Each row has a name. Each question is about the rows just above it.

S: [ -3,  52,  45,  74,  17, -56, -37, -11,  31,  61,  -9,  67,  75,  55, -22,
  53,  28, -11,  60,  72, -24]
V: [ -3,  52,  45,  74,  13, -56, -37,  16,  31,  61,  83,  67,  75,  55, -22,
  53,  28, -11,  60,  72, -24]
F: [ -8,  -3, -25, -34,  16,  25,  33,  13,   8, -10, -26, -25, -23, -31,  30,
  -4, -22,  25,  -9, -17,  30]
P: [ -3,  52,  45,  74,  83, -56, -37,  16,  31,  61,  83,  67,  75,  55, -22,
  53,  28, -11, -19,  72, -24]
M: [ -3,  52,  45,  74,  13, -56, -37,  16,  31,  61,  83,  67,  75,  55, -22,
  53,  28, -11,  60,  45,  52]
Y: [-17,  63,  47,  53,  20, -49, -25,  16,  33,  59,  71,  57,  66,  30, -11,
  51,   6,  -5,  52,  63, -12]
Which value appears more than once in Y? => [63]
[ -3,  52,  45,  74,  83, -56, -37,  16,  31,  61,  83,  67,  75,  55, -22,
  53,  28, -11, -19,  72, -24] is in which row? => P
The value that P holds more than once: => [83]
Whose row is [ -3,  52,  45,  74,  13, -56, -37,  16,  31,  61,  83,  67,  75,  55, -22,
  53,  28, -11,  60,  45,  52]? => M
Which value appears more than once in S? => [-11]
Whose row is [ -3,  52,  45,  74,  17, -56, -37, -11,  31,  61,  -9,  67,  75,  55, -22,
  53,  28, -11,  60,  72, -24]? => S

